(in the rows, 128 means zero)
Each path is a new rotation, seen through one point. The rows after it are directions, each followed by how far the rotation turns it, in deg/step (0 if it stays put).
Each turn is a multiple of 5 degrees from 10 to 175, or 0.
Each row of a path follows its step; steps can be skipped.

step 0: [131 126 124 127 125 124 120 112 135 132 127 124 127 124 133 132 127 132
 133 128 119 128 116 118 121 129 119 129 126 120 121 121 118 121 129 125
 125 146 137 121 131]
step 1: [127 126 116 116 133 122 119 131 131 113 128 129 137 123 142 115 126 126
 130 131 124 133 129 133 132 129 122 130 128 120 132 133 130 129 119 140
 122 134 130 119 120]
step 2: [128 130 122 129 125 133 132 128 132 129 140 128 129 133 120 123 135 127
 130 124 133 135 106 134 124 136 129 123 136 129 127 118 125 125 125 137
 119 139 135 126 115]
step 3: [132 134 125 118 111 117 126 136 127 118 134 138 131 124 123 121 126 131
 130 120 133 136 123 123 129 132 127 140 137 117 131 136 119 130 130 126
 121 125 128 130 133]
step 4: [131 135 132 129 137 130 121 124 134 119 133 120 123 130 121 126 132 131
 139 123 131 141 115 112 132 128 119 127 131 125 130 123 137 130 121 116
 123 128 125 122 129]
step 5: [123 138 122 119 126 124 133 118 127 115 122 133 135 115 125 123 129 132
 124 121 132 118 121 132 120 127 116 135 123 124 131 127 124 123 115 116
 131 132 128 129 127]
step 8: [124 126 115 121 119 132 125 130 135 130 131 124 122 127 115 130 134 123
 136 121 133 139 119 124 118 140 127 125 134 126 137 123 128 118 131 130
 132 125 142 123 132]
step 9: [133 126 123 128 124 134 126 134 136 115 126 125 139 126 125 123 128 131
 129 124 136 133 133 122 127 141 120 132 131 111 121 137 131 133 123 119
 124 133 127 139 137]
step 10: [121 125 124 133 135 132 123 124 131 112 134 127 121 121 116 117 132 116
 130 123 127 121 118 116 131 135 121 123 130 129 127 121 131 127 126 124
 139 132 120 125 126]
Speeds:
[123 130 123 127 131 131 131 129 128 129 130 126 128 128 127 129 130 128
 129 128 131 130 128 130 128 126 127 128 122 130 129 126 126 129 127 129
 128 125 127 127 126] : 120
[129 129 125 132 128 126 128 129 124 130 125 126 128 129 129 127 125 124
 128 127 125 128 128 132 127 126 127 127 127 128 131 129 127 127 125 132
 126 133 130 126 128] : 65

step 0: [128 126 119 120 125 123 126 132 133 120 128 122 133 121 127 134 131 131
 127 132 121 127 139 135 136 118 134 139 137 131 122 132 129 120 129 127
 132 141 122 132 131]
step 2: [126 122 124 125 138 129 120 127 128 117 129 122 141 131 129 129 122 116
 124 132 134 133 128 127 135 124 126 130 125 131 127 119 125 127 139 113
 128 132 125 130 135]
step 3: [134 132 126 126 121 130 125 120 140 124 118 119 120 137 123 132 118 129
 130 133 132 140 128 131 124 131 123 128 138 121 127 136 132 136 133 128
 131 131 125 128 133]
step 4: [127 131 120 120 134 126 123 125 124 133 129 122 133 126 122 125 123 131
 131 135 127 138 139 115 138 128 138 131 130 126 125 130 138 128 120 120
 122 139 126 131 122]
step 5: [121 124 141 125 118 117 134 127 133 131 122 129 124 136 125 125 120 123
 133 129 122 123 127 131 132 128 128 135 137 130 133 128 137 126 136 114
 130 134 122 131 125]
step 6: [123 131 133 119 135 130 125 114 128 130 128 119 139 127 122 132 123 124
 130 123 136 125 127 130 129 141 133 116 120 133 122 131 129 127 136 122
 129 134 120 129 126]
step 7: [134 135 127 118 117 117 127 126 131 123 131 121 124 120 130 131 127 122
 127 132 134 132 137 134 127 129 123 133 133 123 132 131 124 128 133 118
 130 137 123 112 131]
step 9: [128 126 124 132 120 125 121 129 131 128 124 127 132 119 127 129 124 120
 124 128 116 130 128 117 131 132 127 133 126 132 134 118 128 123 141 114
 136 131 122 126 117]
step 10: [122 129 128 122 130 128 119 115 134 125 118 124 124 122 130 119 122 123
 131 122 125 126 117 127 124 141 120 122 136 131 132 135 131 128 130 132
 131 139 131 129 135]
Speeds:
[130 125 131 128 129 124 128 129 125 128 129 130 131 130 127 128 125 131
 126 126 126 126 125 125 131 129 128 131 130 129 129 126 128 128 131 130
 127 127 127 128 124] : 95
[129 129 128 129 130 129 128 130 129 134 127 133 128 128 129 126 127 128
 128 128 123 126 131 130 129 126 129 128 127 127 130 128 127 129 127 123
 128 128 126 132 127] : 95

step 0: [145 129 137 130 133 118 135 124 134 118 136 124 124 127 128 130 129 123
 130 137 123 128 123 127 131 119 122 125 120 127 121 136 116 128 121 136
 132 123 129 121 135]
step 1: [127 124 129 122 134 121 128 126 135 124 138 117 137 133 121 126 137 127
 117 126 125 127 125 121 126 126 129 125 128 123 129 140 123 125 133 138
 113 123 135 120 135]
step 3: [131 117 129 131 122 125 132 129 138 127 130 130 133 135 125 130 136 125
 119 132 125 124 131 130 130 112 136 123 116 136 127 139 129 118 141 130
 124 128 124 125 122]
step 4: [132 119 130 125 138 133 133 126 128 130 132 121 127 132 121 117 128 136
 131 138 124 131 114 130 123 121 134 120 127 135 129 138 133 123 136 127
 131 138 134 126 118]
step 5: [126 127 131 124 134 119 127 133 143 125 132 131 124 136 124 135 130 126
 125 130 122 127 118 134 121 112 127 120 127 131 121 136 136 132 125 119
 134 126 131 135 120]
step 6: [123 120 133 130 132 128 136 134 137 133 131 124 134 131 117 127 139 133
 136 119 122 136 129 128 127 125 125 127 132 131 124 145 125 130 120 130
 130 140 129 129 120]
step 7: [131 137 131 135 142 122 125 130 141 130 129 139 126 126 118 125 130 138
 133 124 118 128 120 128 127 121 128 135 122 135 119 135 130 122 121 128
 125 133 128 125 135]
step 8: [135 125 132 133 124 124 127 132 137 128 139 128 125 125 121 134 122 142
 126 127 122 128 136 131 118 129 123 122 117 126 124 143 116 128 124 130
 120 132 131 124 126]
step 9: [129 139 130 124 130 119 119 131 136 118 136 124 127 127 117 123 130 134
 137 131 117 134 125 120 127 136 138 128 122 123 126 138 125 128 139 134
 127 132 129 125 128]
Speeds:
[130 131 127 130 125 128 126 129 132 127 129 126 129 125 127 127 127 132
 128 128 129 128 128 125 127 129 127 126 131 128 127 128 126 129 125 130
 130 126 123 125 132] : 40

step 0: [125 134 136 124 131 137 137 124 123 134 125 123 124 126 128 125 120 128
 125 137 124 126 134 126 129 128 128 135 124 128 122 126 141 128 119 115
 115 141 128 127 114]
step 1: [132 119 128 125 118 136 143 117 129 128 143 122 130 124 132 118 121 125
 134 130 123 130 127 129 125 123 128 135 114 131 124 128 127 137 129 123
 129 132 125 122 117]
step 3: [120 143 132 126 130 131 136 132 138 130 135 133 125 122 130 131 126 124
 138 140 124 133 133 122 119 129 132 124 121 140 138 140 131 129 131 131
 131 130 118 131 128]
step 4: [123 137 128 132 126 131 138 126 109 124 139 130 135 132 136 132 132 129
 137 126 119 128 123 122 127 130 129 123 133 132 138 141 120 125 129 132
 130 132 119 121 129]
step 5: [131 132 127 142 123 127 133 126 126 122 130 124 121 121 125 127 134 140
 131 130 127 125 131 117 134 128 135 126 146 131 146 128 128 124 126 123
 128 120 119 122 123]
step 6: [132 129 130 124 128 131 134 119 125 131 121 122 128 115 122 135 138 127
 123 127 118 126 142 116 133 122 142 121 139 134 127 128 119 127 132 124
 126 134 127 132 127]
step 7: [131 118 128 134 141 134 124 119 125 125 133 116 132 114 123 123 136 133
 125 126 117 133 130 131 133 119 135 121 125 126 128 130 123 118 122 139
 132 133 130 125 126]
step 9: [124 133 131 119 134 136 140 119 125 132 129 136 134 117 126 136 118 133
 118 131 125 129 136 128 131 127 124 117 120 121 127 129 139 129 119 127
 130 121 137 126 119]
step 10: [128 126 134 122 119 141 134 124 116 117 136 131 134 127 131 125 123 124
 124 137 126 127 122 130 127 135 143 133 122 125 121 124 137 122 116 128
 126 127 134 120 120]
Speeds:
[131 126 128 128 131 131 128 126 126 126 127 129 124 129 126 131 133 130
 129 126 130 126 130 128 124 128 129 125 131 128 132 128 127 129 130 132
 127 129 128 128 128] : 35
[125 128 129 131 130 129 127 126 125 130 130 125 126 125 124 127 127 126
 125 128 131 126 131 133 129 131 129 127 126 126 128 126 127 131 127 126
 129 129 130 128 129] : 40
[125 128 130 129 125 127 130 130 130 128 128 127 127 129 124 125 132 132
 129 129 132 132 128 128 127 130 126 129 131 127 126 128 126 127 124 129
 126 127 128 128 128] : 125

step 0: [137 121 128 115 126 128 122 124 135 130 126 132 122 126 131 124 125 141
 119 128 129 128 119 140 122 123 118 122 121 118 124 126 123 133 135 134
 142 126 128 138 132]
step 1: [128 122 128 118 137 128 122 145 126 138 129 127 132 118 132 128 122 131
 141 130 138 121 121 137 118 127 123 132 134 129 119 130 131 129 127 128
 124 141 126 126 120]
step 3: [128 127 138 122 132 132 114 122 136 138 125 129 127 130 119 127 118 127
 122 127 145 126 123 139 130 120 131 128 138 130 122 131 131 129 136 141
 120 129 129 129 131]
step 4: [122 127 123 128 133 136 130 121 128 130 131 139 137 131 127 130 125 129
 148 123 132 129 126 130 127 127 133 126 139 130 115 134 143 130 124 116
 128 128 132 120 135]
step 6: [124 119 128 124 128 129 121 129 131 125 135 129 123 133 129 118 121 131
 128 116 143 134 125 140 134 129 122 116 135 123 119 120 130 121 124 114
 124 128 133 128 125]
step 7: [126 126 114 124 135 119 122 135 122 131 133 137 133 130 132 131 126 122
 125 126 116 120 137 133 124 135 122 125 122 126 112 132 137 122 115 124
 132 126 127 123 130]
step 8: [134 127 121 119 126 125 117 129 126 121 133 125 128 128 140 129 115 133
 109 132 129 126 122 133 137 129 124 115 135 122 132 122 129 122 128 134
 122 129 127 126 135]
step 9: [131 122 133 124 130 123 122 136 121 129 120 127 133 139 131 125 125 130
 127 116 134 127 127 130 123 143 118 126 138 139 113 129 131 133 127 132
 132 135 124 120 136]
step 10: [135 128 121 128 136 129 123 127 124 130 123 140 134 121 139 138 117 129
 127 127 117 121 122 124 121 134 131 122 128 122 131 126 138 142 132 129
 120 124 123 127 140]
Speeds:
[131 124 125 127 125 130 129 126 128 129 128 131 130 128 127 124 127 128
 127 127 124 125 129 127 131 127 129 128 128 128 131 127 129 128 128 133
 127 127 128 132 126] : 135
[127 128 130 129 128 130 131 130 133 124 129 126 127 129 125 129 125 128
 129 129 129 126 127 131 126 131 126 126 133 126 129 127 127 125 128 131
 126 130 129 130 126] : 140
[130 125 129 127 127 127 125 126 131 126 126 126 124 131 125 126 130 127
 127 125 132 129 125 130 130 130 126 130 125 130 129 126 130 128 130 129
 130 127 126 127 128] : 125
[129 127 133 126 125 130 126 128 124 130 129 126 129 127 127 126 130 127
 130 128 130 129 132 128 125 128 128 123 127 130 126 124 129 127 129 129
 127 129 130 130 130] : 130
